The rows below come in pairs that one turn or mirror swaps. Which row does each named row swap with?
fil: -1.839  1.697  1.946  1.742  -0.956  -2.191  2.040  -0.400  -3.046  -1.067  -0.077  2.564  -1.756  -0.380  0.483  -2.317  0.449  -0.230
zek: -1.107  0.734  -0.464  2.574  -0.513  -1.743  2.490  0.779  -2.227  -1.965  -3.833  1.888  -1.582  0.445  1.498  -1.015  1.524  3.078
Luse: 1.642  -0.146  -1.564  -3.646  -0.664  0.199  -0.391  1.302  1.156  -1.102  -0.105  -1.205  0.110  -0.476  1.790  1.423  -0.622  -1.633
kag: -0.145  0.255  -1.120  -2.412  -0.403  2.031  1.799  -0.795  1.395  0.296  -2.517  -0.649  -0.711  -0.233  -0.026  1.959  -2.362  0.908
vuko: 1.077  -0.007  -2.601  -1.541  0.415  0.075  -2.439  1.758  -0.077  -0.207  -2.405  0.832  -1.540  0.629  3.218  2.620  1.387  -0.371
bubad: -0.897  2.793  -1.212  1.117  0.060  -1.324  -0.255  5.364  -1.661  -0.629  -1.179  0.999  -1.820  -0.107  2.441  0.313  2.359  -0.465
ravo: 0.001  -1.632  -1.227  -0.816  -2.783  0.916  0.554  -1.784  1.428  -0.326  -2.082  -0.438  1.182  -0.554  -0.136  0.011  -1.146  -0.307
sarik: -2.018  2.997  0.580  1.828  -0.140  -0.794  1.686  3.052  -2.185  -1.514  -0.001  1.288  -2.960  1.346  1.724  -1.189  2.415  -0.901
makin: -1.069  4.274  -1.159  1.319  0.082  -1.015  0.038  4.166  -1.483  -0.704  -0.062  0.046  -1.433  0.104  2.306  -0.118  2.485  -0.800
kem: 1.838  1.359  -1.287  -1.735  -0.172  -0.702  -3.031  2.100  0.596  -1.427  -0.443  -1.090  -0.873  -0.384  2.345  1.567  -0.061  -1.023
Kabo: 0.771  0.741  -2.353  0.137  -0.028  -0.954  1.027  1.323  0.146  -0.583  -4.732  0.246  -1.034  -0.353  2.028  2.176  0.030  3.563
guf: -1.232  0.586  -0.052  -0.960  -0.240  1.491  3.418  0.244  0.850  -1.656  -2.819  2.498  -1.701  1.398  -2.048  1.208  -0.893  -1.818
gefup: 1.458  1.776  -1.301  -2.176  -0.138  -1.025  -0.414  0.866  0.992  1.413  -1.586  -0.215  -0.856  -1.745  1.487  2.986  -1.866  0.602
bikot: -1.158  -0.180  1.167  -0.423  -1.375  -0.745  1.486  0.587  -2.199  -3.220  1.179  1.057  -0.865  0.778  1.033  -2.957  1.554  -2.390
kanek: 0.569  0.805  -1.143  -2.009  0.182  -0.619  0.993  0.404  0.517  1.407  -2.172  0.226  -0.498  -2.317  0.718  3.230  -2.076  1.652
gobo: -1.031  -0.571  1.515  0.488  -1.283  -0.204  -0.026  -1.732  -2.049  -3.402  -0.268  1.016  -0.640  0.471  -0.065  -2.977  -0.275  -0.888
Zag: -1.481  -1.314  -0.695  -1.057  -1.024  1.721  2.161  -1.169  -0.676  -0.602  -3.304  1.038  0.610  -0.765  -1.074  -0.272  -2.193  1.341
napi: -1.941  2.007  1.372  2.063  -0.041  -2.550  2.281  1.493  -3.171  -0.911  -0.184  2.726  -2.178  -0.877  0.903  -1.185  1.392  0.277
ros: -1.728  -1.798  -0.005  0.691  -0.633  0.459  0.505  -1.788  -2.827  -2.128  -2.102  3.205  -1.332  1.620  0.922  -1.702  1.357  -0.433
Difol: -1.336  0.360  -0.869  -1.104  -0.863  1.947  2.255  -2.219  -0.208  -0.329  -2.291  -0.186  1.057  -0.533  -1.030  -0.535  -2.076  0.902
leg: -0.665  2.722  -0.673  -0.268  0.385  0.034  2.069  3.946  0.821  -1.483  -1.824  2.317  -2.687  1.436  -0.136  2.122  1.389  -2.646
sesu: -0.661  1.557  -0.618  2.155  -2.238  -1.741  -0.678  3.112  -0.443  -1.278  0.014  0.420  -0.960  0.450  2.396  -1.179  3.335  -1.884

ros pairs with -> vuko
Kabo pairs with -> zek
kag pairs with -> sarik
Difol pairs with -> makin
bikot pairs with -> Luse

The rows below come in pairs that one turn or mirror swaps. Which row does each named row swap with?
daro: -4.866  3.239  -5.489  2.036  -1.190  2.231  0.916  0.308  -2.722  3.495  3.261  3.762  0.142  -1.484  -3.186  -1.970  -1.690  1.183  -1.489  0.909  -1.766  -4.081  3.210  0.782  2.160  -0.812  -2.571  0.476  -0.319  -0.906  0.423
Dola: -0.353  -1.206  -2.302  4.789  -1.418  -0.505  -1.048  -0.671  -3.937  2.631  1.638  0.553  0.527  -2.102  1.580  -0.440  -1.220  0.054  -0.955  -3.895  -0.717  0.134  3.089  -2.044  2.645  0.099  -1.149  -2.460  3.757  -1.410  0.730
Femit: -5.146  2.949  -5.253  0.065  -0.592  2.774  0.114  -0.075  -1.994  3.378  2.684  3.067  -0.038  -0.549  -3.498  -2.063  -0.840  1.261  -1.108  0.790  -1.768  -3.439  3.538  0.521  2.746  -1.303  -3.332  0.536  -1.122  -0.870  1.492
rimo: -4.148  3.686  -4.929  0.403  -0.549  3.260  -0.284  -0.236  -2.046  2.855  3.618  3.166  -0.099  -0.149  -3.460  -2.585  -0.011  1.151  -0.720  1.206  -1.956  -3.679  2.162  1.104  2.729  -2.482  -3.211  0.605  -0.772  -0.830  1.438
zitid: -3.208  3.222  -4.162  -1.576  -0.325  3.036  -1.022  -0.687  -2.493  -0.287  2.830  2.214  -0.762  0.110  -2.880  -2.035  1.494  -0.325  1.234  1.303  -0.789  -3.824  0.732  1.296  1.353  -2.083  -2.587  0.492  -1.576  -0.866  1.929
Murin: -2.929  3.350  -3.980  -1.261  -0.103  2.642  -0.647  -1.503  -2.616  -0.654  3.344  2.226  -0.901  0.108  -2.901  -1.591  1.160  -0.012  0.518  1.017  -1.175  -3.854  0.318  1.718  1.491  -2.775  -3.011  0.338  -1.545  -1.112  1.701
dul: -2.758  2.175  -4.193  -1.437  -1.171  2.957  -1.764  -1.603  -2.822  -0.592  2.784  1.202  -1.409  0.766  -2.839  -1.807  1.470  -0.453  0.904  0.611  -0.040  -3.848  0.651  1.275  1.139  -2.964  -2.711  0.093  -2.161  -0.431  2.285
nuro: -4.457  2.753  -5.454  0.853  -0.630  2.803  -0.115  0.095  -2.973  3.577  3.614  2.797  0.392  -1.622  -3.105  -2.201  -0.813  1.221  -0.896  0.704  -2.285  -4.460  2.325  1.526  3.148  -1.759  -3.650  0.734  -0.912  -0.956  1.801
segef: -2.104  -0.357  -3.455  5.485  -1.766  -0.627  0.249  0.027  -4.187  3.420  1.806  1.710  0.602  -3.085  0.534  -0.310  -2.547  0.296  -1.747  -3.114  -0.748  -1.249  3.775  -1.651  2.104  1.057  -1.058  -1.803  3.128  -1.368  -0.098
vava: -1.125  -1.405  -3.054  4.890  -1.328  -0.650  -0.866  -0.216  -4.674  3.416  1.865  0.317  0.859  -3.380  1.477  -0.265  -1.881  0.144  -1.170  -3.938  -1.297  -1.147  3.108  -1.319  3.070  0.395  -1.794  -1.979  3.236  -1.454  1.135
tutub: 0.396  -0.891  -0.734  1.821  -1.720  -0.371  -2.238  -1.411  -4.031  -0.525  1.142  -0.174  -0.954  -1.160  1.945  0.372  0.495  -1.483  1.313  -3.854  0.353  -0.493  1.063  -1.701  1.406  -0.008  -0.998  -2.264  2.088  -1.695  1.228
nakel: -2.801  3.276  -3.075  -2.000  -1.035  2.971  -1.616  -1.112  -2.399  -0.350  2.856  2.193  -1.358  0.548  -2.446  -1.629  1.422  -0.536  1.585  0.655  -0.661  -3.739  0.336  0.969  1.553  -2.256  -2.733  0.391  -1.754  -1.226  1.797
tilos: 0.562  -1.184  -1.370  2.947  -0.795  -0.889  -1.312  -1.924  -4.310  -0.762  1.570  -0.269  -0.372  -1.711  1.830  0.557  0.044  -1.208  0.207  -3.747  -0.134  -0.316  1.037  -1.228  1.407  -0.368  -1.026  -2.573  2.540  -1.599  1.091
sep: 0.435  -1.900  -1.881  2.366  -1.695  -0.143  -2.462  -1.923  -4.366  -0.742  1.257  -1.040  -0.944  -0.952  1.386  0.093  0.550  -1.500  0.575  -3.709  0.933  -0.676  1.370  -1.223  1.060  -0.906  -1.157  -2.583  1.696  -0.885  1.698
mazi: 0.357  -1.149  -1.627  2.583  -1.036  -0.703  -1.699  -1.066  -4.336  -0.492  0.991  -0.406  -0.173  -1.801  1.808  0.121  0.417  -1.444  0.933  -3.615  0.286  -0.240  1.578  -1.742  1.243  0.265  -0.662  -2.487  2.757  -1.321  1.286
mol: 0.936  -0.077  -2.083  1.215  -1.228  -0.434  -2.795  -1.181  -3.861  -1.229  2.182  0.014  -2.070  -0.009  1.657  -0.112  1.974  -1.560  0.970  -3.141  0.709  -0.621  1.079  -0.382  0.632  -0.158  -1.399  -2.472  2.359  -1.438  1.771
tiru: -2.404  -0.285  -4.049  4.768  -2.443  0.100  -0.103  -0.082  -3.578  5.012  2.220  1.937  -0.113  -1.891  0.825  -1.054  -2.371  0.930  -1.726  -2.296  -1.984  -1.166  4.748  -1.348  3.809  -0.029  -1.778  -1.502  3.564  -1.560  0.710
lezaf: -4.345  2.323  -5.505  2.347  -2.023  2.137  0.299  0.103  -2.510  5.228  3.190  3.395  -0.385  -0.799  -1.887  -2.263  -1.859  1.628  -1.532  0.553  -2.594  -3.177  4.123  0.267  3.918  -1.367  -2.933  0.172  1.262  -1.249  1.055
dip: -1.528  2.980  -3.893  -1.525  -0.708  1.930  -2.393  -0.901  -2.593  -1.152  3.461  1.757  -2.416  1.308  -1.482  -1.508  2.698  -0.745  1.186  0.152  -0.032  -3.167  0.392  1.607  0.738  -1.762  -2.671  -0.596  -0.642  -1.049  2.237
fud: -1.621  -1.400  -2.762  4.200  -1.232  -0.584  -0.608  -0.439  -3.677  3.242  0.873  0.597  0.376  -2.523  0.961  -0.058  -2.006  0.274  -1.376  -3.834  -0.579  -0.031  4.422  -2.208  2.667  0.906  -1.460  -2.246  2.994  -1.347  0.790

sep pairs with -> dul
nuro pairs with -> vava
mol pairs with -> dip
tutub pairs with -> nakel

